50 stands for zero in the data rows.
Some points, one per row:
28 70 40 59 70 82 62 52 60 56 54 51 52 32 10 46 44 37 52 33 50 72 52 60 34 76 44 94 73 47 50 50 99 35 52 49 67 25 75 48 64 59 54 46 41 39 58 28 67 42 55 42 63 52 66 27 72 23 33 57
51 65 50 53 29 43 60 68 37 52 52 48 71 67 41 24 54 32 75 30 74 61 69 60 53 45 55 56 59 73 58 64 32 44 20 61 60 60 42 39 56 43 47 12 35 50 27 50 41 38 62 26 58 60 44 84 46 66 59 50
63 46 54 62 34 48 58 66 60 54 28 59 44 66 55 63 90 61 21 46 17 58 45 36 56 56 50 65 65 43 67 71 42 57 35 73 53 46 64 41 52 34 51 60 59 58 57 51 57 43 61 52 72 42 44 70 45 44 66 10
42 42 37 39 49 47 34 26 44 56 55 31 10 43 63 13 51 58 61 50 31 77 38 49 42 37 46 40 61 37 49 49 22 57 64 54 55 53 59 67 49 57 26 42 44 54 48 42 85 49 56 59 27 41 75 43 35 93 71 29
41 54 27 35 35 52 57 58 48 38 59 58 73 7 53 56 47 45 70 64 38 35 39 67 42 39 43 77 63 33 54 50 99 48 48 61 52 28 59 44 32 47 60 75 72 66 45 49 81 40 50 58 92 48 71 17 54 16 30 99
61 66 74 56 70 39 34 50 50 47 46 74 34 72 53 78 63 48 84 52 53 58 49 52 42 23 57 79 25 55 99 70 66 60 54 37 47 33 32 63 42 57 34 46 49 46 64 34 0 41 38 51 41 36 40 71 50 59 77 81
49 45 55 58 37 53 55 56 38 38 40 58 44 51 59 49 55 36 46 60 65 27 48 44 58 43 55 39 73 39 53 36 26 58 63 49 59 45 69 64 45 59 69 35 35 85 61 49 45 27 53 35 43 58 54 91 39 64 58 84
45 64 66 37 46 52 36 37 50 59 36 49 40 44 44 16 51 55 37 41 85 48 47 57 40 58 52 69 81 61 43 51 68 75 56 35 46 58 51 60 56 45 43 50 65 24 54 55 50 27 35 50 49 53 72 0 40 39 54 69
54 54 54 46 41 51 67 77 51 44 46 58 61 15 41 48 57 49 57 14 48 37 58 49 43 63 41 60 42 71 56 77 76 46 5 56 42 54 58 45 51 40 59 35 36 21 36 42 35 57 52 51 44 65 51 71 52 44 50 31
53 40 73 50 57 45 83 54 55 53 43 64 68 72 38 38 88 37 38 66 27 36 53 54 54 63 64 52 70 42 21 57 44 64 37 69 67 65 45 44 34 40 65 61 56 12 36 44 53 64 41 36 19 50 48 55 6 59 37 25
37 42 45 63 58 42 52 23 57 65 55 56 50 56 41 51 31 69 50 52 62 63 23 36 43 42 47 38 31 40 56 9 56 31 26 49 33 56 38 48 55 72 24 70 64 46 52 40 51 56 38 75 78 35 41 28 34 41 69 36
44 53 26 41 29 70 37 41 19 56 69 53 17 61 37 11 41 43 73 38 41 59 40 64 50 50 61 52 65 37 62 47 69 55 34 81 26 34 39 61 39 78 43 40 2 40 31 34 49 51 63 39 48 73 88 18 46 58 82 63
61 55 47 49 43 37 56 42 43 50 44 53 38 50 63 52 58 56 54 59 39 77 51 40 58 41 51 58 75 49 50 58 27 90 64 70 32 50 43 63 52 43 41 39 15 47 48 43 40 47 48 54 51 55 74 43 50 62 69 38
58 57 54 51 37 38 43 73 45 40 42 67 65 54 44 64 52 31 62 41 85 30 59 45 53 61 74 63 50 51 43 42 60 81 55 33 33 25 39 40 78 57 67 60 47 51 39 47 44 13 35 58 76 70 78 70 40 32 43 99
64 57 51 45 58 38 38 29 78 44 33 61 51 70 37 82 82 52 24 54 30 66 55 32 63 53 47 81 75 58 49 65 35 48 36 57 55 37 59 49 49 78 35 47 59 52 54 56 23 59 30 43 68 27 56 55 42 49 64 64
75 43 41 25 49 61 71 37 65 59 54 35 51 97 48 47 66 54 44 53 30 95 90 57 43 56 40 43 64 30 42 13 41 34 20 88 69 32 45 30 53 36 64 54 48 31 30 43 25 71 53 50 85 52 38 60 28 78 46 0
63 52 45 49 38 45 34 32 53 71 44 33 67 49 48 64 60 66 52 50 34 70 53 46 70 26 34 42 42 44 45 59 43 51 0 74 58 40 59 36 51 30 32 52 77 39 16 41 42 74 40 72 69 59 56 34 46 39 65 0
56 41 58 63 48 64 38 40 57 51 57 37 35 52 49 59 30 66 31 37 66 59 54 49 53 62 57 67 41 62 46 39 65 38 62 42 22 48 62 71 53 68 49 71 68 63 58 67 71 31 56 71 75 54 62 0 69 37 51 57
45 58 67 53 58 43 40 50 55 67 43 61 67 46 40 65 63 44 25 58 42 73 53 51 53 56 56 63 63 59 69 84 18 66 89 46 31 30 46 69 44 43 30 63 51 40 37 52 99 45 43 45 19 40 96 0 38 42 44 52
46 39 57 54 43 58 30 39 39 61 52 35 53 25 46 36 41 51 52 45 55 84 44 54 50 46 28 67 63 45 59 55 80 40 52 71 54 49 75 39 54 27 41 55 64 51 48 60 56 53 56 58 89 50 62 4 54 24 57 34
60 53 57 58 72 40 44 23 41 26 35 45 42 44 65 44 62 41 34 68 50 14 22 47 53 58 56 34 63 44 49 41 30 69 58 43 52 42 49 60 63 50 45 46 60 77 52 46 48 16 37 61 64 32 77 62 34 46 53 92
51 46 36 70 31 47 72 35 66 62 47 64 44 57 70 52 54 56 39 40 47 86 42 51 70 45 65 25 46 45 50 56 11 49 79 65 47 32 51 39 46 45 62 50 41 53 35 41 94 34 50 59 43 51 89 34 44 55 27 40
36 54 50 40 45 40 50 73 27 70 61 43 30 62 37 21 28 49 49 40 58 55 57 45 53 39 57 68 54 41 65 44 23 57 63 24 55 59 34 36 48 78 48 53 59 53 62 48 93 39 71 47 33 56 58 11 37 87 38 45
63 60 56 62 53 71 39 68 23 68 44 55 41 67 44 34 57 46 53 41 63 9 42 54 76 66 79 62 25 52 52 49 69 36 58 64 41 48 27 69 37 87 57 45 37 39 45 59 78 53 39 52 25 66 50 23 48 83 72 72
41 57 56 55 50 37 54 46 39 43 49 51 34 99 55 68 26 55 49 39 36 18 50 59 49 44 45 24 40 52 59 42 22 38 66 46 51 69 44 70 48 72 33 28 34 65 44 40 22 45 57 20 20 57 48 85 44 56 77 78
55 59 65 44 55 32 58 54 52 36 28 48 35 30 43 22 59 36 35 38 76 17 37 45 42 60 61 70 51 49 49 55 66 42 57 20 67 61 50 42 64 69 84 63 37 99 56 55 56 41 53 60 39 50 31 52 46 79 35 99
53 62 11 79 38 63 35 42 79 40 63 40 50 35 53 63 45 51 57 69 43 89 53 30 86 46 6 16 30 66 29 84 57 42 38 66 31 29 43 48 42 19 40 44 41 34 16 40 58 83 37 41 61 48 56 42 76 23 33 0
45 14 49 51 50 55 33 26 58 30 50 45 67 67 46 57 44 54 58 47 51 49 56 35 34 32 37 41 41 35 40 63 11 42 67 51 54 82 61 44 53 57 33 46 29 99 53 48 30 71 59 22 52 69 71 99 42 78 70 76
46 50 71 56 40 49 62 67 46 54 42 58 79 36 60 44 46 56 57 42 87 43 62 56 65 44 61 45 43 61 65 54 71 49 54 69 36 34 40 25 48 35 49 54 68 0 56 49 78 28 37 57 59 78 62 2 46 29 45 17
44 42 58 42 43 49 49 40 51 37 53 60 53 43 54 82 44 25 73 35 30 57 50 48 58 46 53 49 44 34 51 30 93 45 41 57 45 24 74 44 49 46 34 34 24 71 64 31 13 52 40 38 70 48 23 80 68 30 75 62
34 67 52 53 48 60 57 30 55 62 62 43 40 63 63 16 38 55 46 56 66 43 30 58 66 63 41 11 50 44 47 26 15 33 58 42 53 50 40 72 52 66 38 52 40 60 18 29 67 37 52 27 36 47 38 46 52 84 54 50
54 32 41 49 65 65 43 43 39 60 65 54 65 52 63 60 32 51 68 51 36 60 51 56 46 34 28 62 48 36 54 59 42 50 49 75 53 56 69 63 35 43 31 40 76 58 70 43 25 50 73 48 74 64 46 86 58 78 55 30
53 50 48 48 45 39 65 67 71 52 48 60 49 50 60 50 60 57 42 28 46 38 37 53 42 52 73 58 53 69 55 66 56 48 71 42 39 44 49 46 57 72 51 59 38 66 36 58 75 41 50 61 66 41 74 20 49 18 63 99
50 53 52 52 55 55 57 48 39 55 49 39 28 36 42 41 40 56 52 47 43 0 38 69 61 46 54 33 52 58 53 27 92 41 51 38 67 70 57 60 39 68 73 68 68 69 51 59 99 53 49 52 33 41 73 4 59 35 40 74
39 36 56 53 38 54 75 69 48 38 66 43 58 60 46 46 34 55 48 61 55 60 50 63 54 54 45 50 49 40 34 49 52 54 25 64 65 56 46 36 55 38 53 42 40 29 34 49 52 67 53 42 38 60 50 61 42 39 50 4
49 45 49 57 41 40 42 90 56 32 49 41 60 54 65 48 53 74 64 77 72 60 73 28 57 47 32 88 57 34 60 38 35 73 56 30 56 59 37 60 37 64 56 52 73 5 77 61 40 49 39 45 59 54 41 70 53 43 60 41
50 26 47 39 67 42 44 54 48 68 63 47 34 27 58 11 48 39 45 71 42 73 42 52 65 28 32 46 73 40 47 69 56 55 97 40 59 66 62 67 31 50 38 78 59 29 75 78 91 31 40 72 47 37 64 0 29 52 45 54
68 29 46 43 57 63 46 79 58 46 45 53 27 55 60 21 47 45 54 44 55 34 72 45 48 54 52 71 47 58 61 56 35 58 87 45 51 52 35 35 64 65 63 63 31 41 50 57 94 49 50 39 13 63 77 45 27 97 30 83
44 31 62 57 63 74 33 24 59 41 63 42 77 52 89 38 63 65 42 30 73 46 30 42 46 56 32 6 20 38 45 39 48 46 78 37 60 54 46 57 41 22 35 52 52 44 25 28 30 69 55 39 36 34 76 99 67 67 61 49
47 75 29 35 51 55 34 30 51 68 46 38 54 66 21 35 57 66 26 44 41 59 58 31 60 62 47 84 28 58 31 75 28 51 51 56 41 49 55 50 42 59 40 26 66 82 24 48 22 64 55 47 40 56 46 60 65 88 60 47
41 56 78 64 62 36 49 58 31 24 44 34 58 29 45 68 36 53 52 58 78 29 60 76 30 50 46 88 64 52 61 62 54 51 79 18 82 61 43 46 34 46 61 67 66 90 72 81 74 43 61 52 69 34 67 42 39 57 32 99
58 38 51 56 60 52 43 51 54 56 65 48 66 23 48 70 30 49 59 55 41 23 58 53 52 61 50 49 25 48 46 66 84 41 31 55 52 39 54 47 39 29 25 69 70 28 62 58 60 59 54 62 73 56 26 38 54 50 34 18
40 56 55 44 38 48 58 57 46 72 53 66 38 46 47 38 41 48 47 73 37 76 59 49 55 37 40 73 32 33 52 27 82 44 37 66 51 40 52 38 48 46 44 68 43 41 72 49 69 55 59 48 35 44 42 0 33 14 33 3
49 42 40 39 51 48 58 44 71 62 51 53 44 68 49 53 74 58 39 57 11 59 68 34 57 56 26 61 73 54 22 33 23 53 25 88 48 53 49 58 39 59 36 26 33 15 34 28 15 71 45 32 65 48 61 68 39 45 79 17
47 38 63 72 47 42 42 40 61 32 58 48 85 39 63 76 45 39 81 53 47 52 53 44 48 40 23 16 48 44 50 56 39 44 32 68 41 51 45 30 48 28 44 50 88 35 54 62 0 64 49 52 78 46 14 99 74 46 60 25
58 46 51 78 72 57 2 4 63 64 44 52 39 40 57 84 54 58 31 51 58 61 56 45 67 41 30 49 45 53 48 56 1 61 71 53 45 48 53 64 50 60 23 52 66 55 57 65 65 50 41 72 66 38 71 19 64 56 59 47
56 74 68 41 58 43 41 29 40 74 49 63 49 31 61 36 31 60 51 41 70 59 35 56 59 35 61 99 67 58 77 55 80 50 46 56 45 40 48 64 61 70 19 63 58 43 66 47 62 33 57 68 52 61 85 0 36 30 62 45
47 54 35 62 33 61 53 86 39 54 68 43 70 44 41 45 47 44 81 25 59 47 50 58 49 61 53 52 51 52 55 55 87 32 82 39 52 42 47 40 38 48 67 53 41 50 46 45 83 53 59 50 94 61 39 39 81 47 46 69
36 53 70 65 26 41 45 48 17 61 60 44 47 61 53 40 20 56 36 41 64 48 60 61 62 39 40 37 50 35 70 53 76 48 31 30 45 60 40 35 68 64 52 66 49 31 55 63 50 48 61 42 66 75 50 30 46 15 51 21
Then 12 other points, each followed by its number:
49 27 79 31 55 64 43 51 55 60 47 36 49 11 44 29 57 68 51 17 57 76 79 66 26 60 67 74 54 55 71 45 99 40 60 63 58 47 49 46 41 36 41 61 45 46 59 72 53 36 47 63 68 47 53 0 35 48 57 74 0
57 45 61 57 62 46 45 55 47 47 44 47 47 3 53 44 55 49 43 33 63 36 33 47 52 45 53 40 51 52 43 65 98 59 51 40 72 45 53 56 47 57 39 73 67 51 40 42 95 38 52 77 49 46 44 7 31 42 52 61 1
53 40 44 52 56 47 53 32 50 48 60 53 64 46 51 56 35 45 63 63 63 52 44 50 57 35 41 20 17 40 50 61 39 40 31 34 53 47 34 36 46 32 36 63 80 49 56 42 39 65 61 56 29 61 25 85 67 46 45 17 2
42 50 39 49 45 76 63 34 45 52 45 31 50 51 36 33 47 73 35 38 33 36 43 68 38 56 26 36 61 55 39 37 81 49 17 97 54 44 48 39 73 43 7 29 30 35 7 33 56 55 53 57 50 56 78 29 47 54 52 0 3
60 60 38 64 37 69 37 59 42 30 62 37 44 26 47 47 37 35 53 33 58 59 55 63 57 68 43 54 61 58 30 68 84 57 37 98 19 31 42 44 75 69 62 25 53 9 18 44 61 49 52 50 65 57 66 12 77 44 63 43 4
59 56 56 50 49 55 37 46 46 50 54 62 49 64 68 46 68 59 23 71 44 8 38 39 53 46 45 49 31 53 59 82 42 73 66 76 31 34 44 39 30 55 32 45 51 33 44 55 38 37 55 29 33 55 67 63 55 79 69 75 5
23 58 52 46 66 76 47 48 50 49 40 52 67 48 32 59 28 37 72 52 31 56 61 55 40 48 22 45 59 59 63 35 58 26 20 50 56 50 67 45 63 54 53 61 50 61 61 56 48 55 52 46 67 61 52 31 53 25 39 33 6
56 61 48 49 47 55 51 59 67 53 52 51 64 45 52 64 78 37 71 26 61 27 61 63 42 48 78 31 56 67 27 46 84 50 38 37 59 44 29 42 51 39 75 46 82 35 58 58 11 57 42 63 46 30 42 54 45 28 47 96 7
66 52 49 31 43 70 63 65 65 44 53 48 60 69 43 34 46 35 50 55 67 62 70 54 47 66 54 65 70 58 56 50 38 59 32 50 59 37 48 52 51 49 64 62 47 35 47 39 91 56 54 25 23 57 42 47 43 91 17 22 8
19 48 73 24 23 29 58 50 59 62 36 69 30 35 34 33 47 39 52 36 55 47 67 45 41 40 65 65 72 47 36 32 41 61 99 5 66 51 66 50 56 42 62 21 24 72 56 40 56 37 38 28 33 66 93 35 56 52 41 97 9
55 49 74 41 41 46 59 51 53 77 29 62 20 55 55 33 51 68 18 39 64 47 46 60 50 43 71 50 55 43 74 67 51 53 92 45 28 65 52 69 43 52 46 72 66 46 69 55 99 39 62 65 0 40 88 0 21 49 43 32 10
38 50 47 64 53 50 43 45 47 67 51 65 40 41 44 95 47 54 51 33 40 45 40 57 50 35 56 44 35 49 42 43 82 46 39 47 56 37 46 68 50 50 41 38 49 40 62 24 5 60 52 66 81 48 43 46 67 0 67 41 11
Which three of these numbered points are nearest to each point below, looking only along the 8 directions in which the first points spread most? Their numbers follow each, nearest first.
39 44 28 49 67 54 72 66 76 57 72 48 51 45 49 22 53 42 65 51 35 44 47 46 48 58 66 53 59 44 40 32 37 52 44 41 72 66 42 44 64 53 59 51 58 50 49 39 84 50 47 40 38 32 17 47 58 86 36 49 > 8 6 9
57 84 38 75 63 51 51 54 45 65 46 59 46 58 47 61 26 48 48 70 47 70 25 30 56 53 54 56 55 47 46 24 46 35 50 52 32 34 35 66 62 90 46 65 23 56 77 68 74 63 56 46 66 51 47 18 43 0 48 51 > 0 1 6
44 60 54 52 59 33 48 41 55 45 51 64 51 45 45 57 61 36 62 50 49 70 50 64 69 48 50 45 53 56 35 87 8 57 39 52 67 42 71 57 55 44 25 21 59 68 24 30 37 35 18 41 59 43 32 83 39 71 75 99 > 5 7 9
61 45 61 67 47 45 54 59 54 46 43 63 23 78 58 77 60 72 15 37 58 10 34 47 50 51 72 46 28 72 58 58 8 61 86 35 52 48 48 57 40 45 36 25 62 69 64 57 18 30 43 40 0 58 46 76 21 97 60 69 > 5 9 7
51 39 41 79 45 51 62 54 48 28 37 40 77 4 56 66 43 38 36 57 62 54 29 38 51 53 48 33 63 39 39 49 49 66 78 50 62 27 67 58 61 25 47 51 80 65 64 41 89 22 40 68 58 43 73 62 46 42 18 60 > 1 7 6
42 64 30 40 49 73 45 42 31 51 40 60 61 80 22 64 52 46 62 25 40 83 71 62 46 66 46 37 13 33 50 44 57 42 20 59 57 58 63 44 58 57 37 28 22 29 18 25 39 68 65 41 15 66 48 61 62 71 59 33 > 3 4 6
50 59 60 17 48 64 48 47 39 78 38 60 43 65 28 40 32 64 67 43 41 64 56 58 42 62 70 81 5 63 77 8 38 35 39 28 52 68 66 43 60 29 34 39 29 44 65 77 39 78 46 66 45 86 49 74 79 31 39 16 > 6 11 2
40 44 26 59 57 56 41 52 65 46 46 49 35 35 51 74 55 46 48 72 36 39 53 42 45 33 46 43 67 55 63 53 44 57 80 31 35 40 36 57 26 68 65 69 31 89 47 66 84 41 42 52 43 37 68 27 37 78 30 99 > 9 1 5
59 23 28 61 42 54 52 61 65 50 59 37 36 68 49 52 62 32 47 39 17 57 61 61 47 50 44 61 55 33 58 57 51 48 99 77 50 30 63 44 62 46 45 67 30 78 36 54 88 29 42 45 75 41 82 62 55 38 53 97 > 9 1 5
65 65 34 58 59 46 44 67 80 46 59 54 36 40 60 44 33 59 65 31 84 29 29 52 50 52 59 78 48 69 58 50 83 36 85 37 47 45 24 66 63 82 27 65 70 34 34 40 73 33 43 59 72 40 45 32 64 14 42 99 > 1 0 7
46 44 48 53 63 41 28 31 62 63 60 54 35 36 71 63 38 46 49 67 65 57 36 53 50 39 58 76 31 54 75 33 62 42 95 34 36 26 51 64 57 71 36 82 61 99 83 54 95 37 57 56 47 37 75 19 50 62 41 99 > 1 9 0
47 57 45 60 49 56 71 60 69 57 72 68 37 92 45 17 71 61 29 58 54 37 34 35 38 63 50 54 62 59 56 36 26 52 26 49 41 64 38 31 58 48 63 32 40 13 67 42 40 54 40 27 0 47 43 63 48 48 29 0 > 8 5 3
36 51 58 42 60 51 56 70 43 58 55 48 45 89 47 28 40 44 60 52 50 58 59 46 36 43 40 41 50 55 54 39 31 41 35 46 60 74 44 47 42 57 69 48 24 25 69 57 45 64 67 32 12 47 28 59 45 65 25 25 > 8 2 5
44 53 49 59 60 27 46 52 55 49 41 47 66 61 75 44 55 40 66 44 78 23 33 56 54 34 57 57 34 45 49 46 16 52 74 47 39 55 44 63 49 64 60 47 47 40 55 38 25 57 48 40 38 46 52 85 46 63 77 84 > 5 7 9
54 52 53 72 57 45 54 63 51 26 52 56 82 26 40 78 39 24 40 36 53 47 54 51 48 67 54 52 56 37 23 44 61 45 70 65 52 33 66 39 68 67 57 42 36 79 61 42 44 32 42 48 76 60 24 68 54 14 18 98 > 7 6 9
40 66 99 44 71 44 33 32 37 34 53 68 55 40 41 63 34 29 72 46 74 8 55 82 19 45 59 66 62 96 41 71 64 52 26 12 49 50 47 51 53 61 40 44 92 45 66 46 0 40 50 55 39 50 35 58 46 57 40 59 > 7 11 5
90 73 55 13 81 29 53 30 32 78 33 51 47 51 65 46 43 40 55 39 68 99 38 56 69 69 95 93 55 31 33 56 40 68 68 64 22 36 45 72 46 72 26 49 36 29 49 53 41 39 45 90 99 54 83 11 38 30 83 68 > 0 5 4
47 49 39 72 47 36 58 72 65 69 54 50 68 18 37 47 43 37 70 32 62 75 39 56 58 59 56 58 45 52 57 54 78 43 68 43 45 44 43 60 56 47 53 71 60 50 48 50 68 48 44 64 99 39 45 35 71 17 32 70 > 1 0 6
44 40 43 40 30 56 55 36 53 42 54 40 44 49 52 66 49 48 45 39 16 66 63 59 43 36 53 65 66 32 24 50 35 51 64 74 53 29 56 38 71 49 43 48 40 94 35 33 60 51 65 53 75 60 56 40 58 55 40 60 > 6 3 9
37 68 29 59 32 59 65 47 58 45 51 59 46 44 33 37 33 41 36 31 60 59 43 59 67 65 36 60 70 59 36 33 64 49 14 69 47 51 45 37 61 85 62 41 12 40 35 25 67 64 38 37 53 62 70 16 52 26 38 41 > 4 3 6
52 69 65 36 35 41 69 43 67 50 55 50 64 48 58 33 72 67 36 31 66 59 36 55 65 57 55 65 34 72 44 75 70 43 20 78 41 42 50 52 47 44 41 28 57 2 18 43 41 55 62 69 36 50 61 29 41 22 58 13 > 4 3 6
66 60 57 35 42 57 32 28 36 58 39 50 54 57 60 59 80 76 48 47 10 68 70 44 30 51 40 55 50 41 59 79 51 61 9 69 34 42 40 56 28 13 32 43 75 21 37 39 0 55 75 81 65 43 72 41 44 35 74 7 > 11 6 3
43 67 46 34 61 50 31 30 23 66 64 56 39 57 55 22 33 59 54 52 68 26 51 75 36 52 62 63 48 59 56 46 67 55 61 36 49 62 44 40 52 65 53 63 33 39 66 49 40 44 60 51 37 63 78 9 41 76 60 52 > 0 1 9
Here are 12 other points, each followed by its number:
51 48 37 85 37 66 60 54 45 37 55 41 16 33 42 22 47 44 32 37 56 55 42 43 45 72 71 62 53 62 64 47 55 44 94 64 36 51 61 38 61 75 88 58 32 99 84 36 76 11 47 30 55 48 45 37 73 50 14 99 0
41 33 60 26 50 56 56 45 33 69 35 61 41 65 31 32 63 61 36 41 25 86 52 59 36 56 73 35 58 40 45 30 60 51 35 51 65 62 72 47 57 29 62 30 47 72 49 63 34 57 55 48 52 58 34 54 35 78 50 31 1
31 45 69 52 48 49 56 76 54 40 78 53 30 65 38 59 57 47 34 45 37 36 48 60 25 57 31 44 72 57 34 84 58 49 67 41 52 68 49 51 43 24 42 48 43 38 28 41 89 52 57 48 35 37 49 11 49 28 27 48 2
41 36 63 48 56 49 50 41 54 50 43 58 32 20 61 33 37 36 39 47 37 29 33 66 31 62 75 69 72 58 48 16 91 45 71 24 52 50 65 57 69 71 85 59 45 67 90 66 52 23 47 60 68 38 60 0 47 17 36 95 3
52 56 41 70 48 51 48 52 51 19 44 33 51 55 47 63 59 41 51 62 69 2 37 26 43 56 40 27 35 35 40 44 23 65 53 15 44 60 38 52 39 69 86 57 76 76 70 45 30 45 51 47 31 41 18 99 58 59 40 94 4
50 55 66 42 59 61 46 80 33 25 60 51 23 36 48 45 37 33 24 68 94 39 54 54 19 73 71 58 65 48 39 47 58 49 89 11 65 53 54 33 65 89 89 54 55 74 50 63 62 30 56 51 48 46 43 57 46 57 22 99 5
73 58 51 55 50 31 41 28 45 57 30 29 56 45 72 65 75 63 23 43 58 72 63 57 78 30 51 70 60 48 34 74 59 89 35 70 40 42 42 54 51 41 48 47 47 33 43 69 41 44 49 67 68 47 62 32 31 34 54 37 6
61 50 35 61 37 47 62 69 55 33 14 46 71 46 49 88 78 34 52 56 45 59 47 25 45 63 73 37 64 34 40 98 0 66 76 57 48 24 48 44 37 28 62 37 63 51 29 44 27 37 37 38 55 46 63 99 44 71 66 74 7
30 37 48 52 71 62 41 50 31 27 82 38 43 28 58 20 18 32 68 41 47 42 34 51 27 44 50 67 31 75 41 22 69 38 41 47 58 65 76 27 49 62 76 34 45 99 95 62 47 48 67 45 62 33 10 55 79 79 18 62 8
52 42 63 57 69 58 45 49 55 49 48 47 49 20 50 56 49 51 49 71 86 68 41 46 39 52 59 75 24 60 81 35 99 47 29 33 60 37 38 44 53 51 56 87 92 34 54 53 55 29 47 58 83 38 34 48 39 22 55 55 9
46 49 59 79 50 43 18 60 55 76 31 60 39 70 42 68 34 48 48 72 99 48 35 20 68 33 70 84 28 71 90 47 71 90 59 15 0 44 22 66 56 81 51 54 29 14 76 76 28 35 35 33 34 62 72 54 63 43 85 42 10
39 54 37 36 45 51 59 44 48 66 46 34 85 44 46 62 55 55 34 63 36 74 55 40 53 47 36 52 57 33 37 42 48 50 59 45 54 65 69 49 51 37 57 42 57 34 61 59 69 55 58 41 45 60 54 44 61 38 41 2 11
The same question for these:
56 44 42 58 54 53 51 70 54 39 68 44 69 39 47 74 47 32 79 48 50 52 59 55 55 55 45 65 72 50 41 33 59 52 54 52 59 58 75 52 57 65 73 32 41 78 66 35 24 61 40 21 63 47 11 77 84 77 71 64 > 8 1 4
45 53 35 48 47 45 51 53 38 66 53 52 42 36 41 50 64 47 72 38 46 43 30 63 51 38 67 61 63 41 49 48 53 45 87 57 54 66 65 79 41 75 80 59 65 91 52 42 87 61 53 60 59 30 94 9 66 70 64 99 > 0 3 5
36 62 43 31 44 63 68 74 73 57 60 48 59 35 47 18 49 61 66 23 53 62 70 57 51 60 34 46 39 61 21 56 93 18 52 46 39 68 50 61 50 40 76 43 43 10 22 56 83 59 60 67 27 55 54 16 61 11 24 58 > 2 11 0
46 38 80 47 42 29 56 59 59 53 23 61 33 51 67 64 48 68 59 43 40 45 48 66 60 36 53 61 43 71 89 53 82 30 66 49 58 33 38 40 37 47 56 64 49 54 64 71 21 45 47 61 82 51 35 20 56 50 60 75 > 9 6 3
43 38 81 50 62 52 51 60 43 50 45 48 59 16 80 39 30 48 58 74 81 37 38 54 37 43 50 69 51 43 59 23 57 55 56 48 63 48 56 48 39 53 70 52 72 17 70 49 17 34 49 40 67 45 22 64 46 53 60 37 > 9 11 1
51 80 42 55 71 46 47 50 52 68 62 53 24 49 70 41 26 47 57 63 58 20 19 56 58 65 61 99 71 53 46 0 70 55 61 35 54 41 37 63 47 94 38 44 32 60 96 48 34 34 46 40 77 44 43 45 51 31 71 89 > 3 0 9
43 66 80 23 63 65 86 59 45 68 39 59 48 82 29 23 47 58 66 30 32 60 48 78 28 64 66 71 68 29 68 33 35 34 8 63 49 62 38 41 62 50 74 56 40 49 22 34 46 83 59 48 12 72 52 50 44 76 87 35 > 1 11 2
66 48 62 65 48 56 50 57 72 44 29 50 44 74 75 57 54 64 35 35 68 28 33 46 39 48 78 65 28 73 73 38 25 34 58 51 51 22 39 59 66 55 28 50 86 45 40 53 6 25 32 64 58 55 30 92 27 39 72 55 > 10 4 6
47 54 52 71 42 33 39 50 52 20 21 39 51 54 34 73 67 48 35 64 57 26 55 27 57 77 44 49 57 44 31 52 18 50 63 17 72 42 50 53 49 52 53 32 65 82 47 61 13 32 28 44 50 49 33 94 37 94 52 99 > 4 7 5
48 48 52 41 34 36 43 40 37 37 58 55 67 54 52 85 45 49 44 38 43 48 39 47 54 68 43 35 43 45 35 44 32 45 27 40 40 39 44 52 35 25 58 43 77 70 10 37 0 53 51 33 72 48 51 99 55 16 95 71 > 7 4 1
64 70 56 56 37 52 29 56 70 54 36 65 46 59 58 78 68 45 37 51 37 63 53 29 51 41 33 37 42 53 73 86 42 62 69 37 46 24 54 50 50 26 37 53 46 26 48 44 46 31 48 52 30 39 71 28 47 12 43 49 > 6 2 11
56 51 49 47 46 29 64 38 37 44 34 44 37 66 40 72 51 49 43 58 33 51 38 52 46 56 68 28 49 29 50 34 41 58 47 17 59 67 47 57 45 37 62 46 45 98 38 38 31 42 53 35 37 34 21 89 43 81 81 82 > 4 1 8
78 71 53 55 74 58 41 38 77 54 30 50 46 64 59 64 70 62 36 58 78 28 46 37 48 53 33 72 68 71 48 43 61 62 49 54 61 47 32 52 50 48 48 49 27 39 57 48 0 34 36 66 80 36 58 54 35 18 44 42 > 6 9 11
61 61 51 50 84 58 59 51 66 58 55 28 29 58 72 38 30 47 76 56 67 46 29 59 51 38 68 68 31 53 70 22 62 55 35 46 41 40 22 53 37 55 44 75 67 44 73 54 48 41 56 74 57 28 48 71 49 40 57 82 > 9 8 3
43 52 62 35 33 44 49 60 36 54 59 65 61 20 50 67 44 24 68 39 57 48 44 66 43 45 54 86 71 32 50 70 74 54 64 50 24 40 63 58 55 45 68 65 74 63 55 34 68 31 61 55 64 58 61 10 56 24 50 85 > 3 9 0
36 33 47 41 56 42 55 63 56 27 55 38 51 5 47 34 29 47 58 42 80 11 45 46 40 50 56 49 57 67 34 54 81 36 71 17 62 81 57 55 63 65 68 48 71 99 48 49 87 33 60 43 49 53 20 37 54 80 35 99 > 5 0 8
36 65 43 73 42 55 42 84 53 39 63 58 53 37 48 43 40 39 70 54 70 35 55 41 59 41 30 73 45 57 56 65 73 66 99 49 34 36 39 49 43 72 59 55 51 23 57 59 56 40 56 51 78 55 52 45 83 7 50 79 > 9 2 3
38 87 17 82 40 80 23 73 35 48 57 53 56 40 38 54 51 75 65 61 76 41 43 40 59 49 40 76 17 35 31 32 71 57 18 37 30 56 41 45 54 54 76 46 49 22 74 76 45 76 50 62 37 67 66 53 78 11 41 39 > 9 2 11
60 61 17 35 52 67 46 44 63 68 41 40 70 59 39 71 47 54 51 37 53 85 52 29 55 71 48 23 46 37 54 38 55 25 52 50 51 25 67 29 44 29 24 41 56 43 16 42 70 44 51 34 99 48 28 75 83 35 58 16 > 11 1 6
35 56 28 55 47 44 60 46 47 73 33 30 45 36 57 62 51 64 56 38 13 86 49 54 58 27 43 32 57 27 31 31 67 65 64 56 52 63 62 55 55 41 40 43 40 48 71 61 66 70 75 77 74 27 82 25 71 29 44 22 > 11 2 6
60 66 66 37 50 42 50 46 54 53 30 46 44 70 49 34 64 63 29 42 60 53 47 52 49 41 39 90 64 46 74 85 72 57 27 55 27 75 35 60 56 55 57 61 65 6 36 59 37 51 33 64 24 56 84 8 23 20 68 31 > 6 10 2
60 51 76 42 65 46 61 83 50 60 40 50 32 80 55 48 52 51 55 37 49 58 30 51 48 62 54 65 67 20 70 69 34 45 49 63 36 55 45 52 43 62 54 59 41 0 25 56 60 43 45 71 48 47 62 23 41 33 96 42 > 6 2 11
38 49 29 82 53 43 41 44 67 40 58 59 90 50 40 99 58 37 64 70 26 21 33 40 33 55 39 28 36 46 48 43 28 64 14 32 43 51 60 55 66 57 46 50 43 42 57 42 24 66 44 49 62 42 41 99 82 26 68 48 > 7 4 6
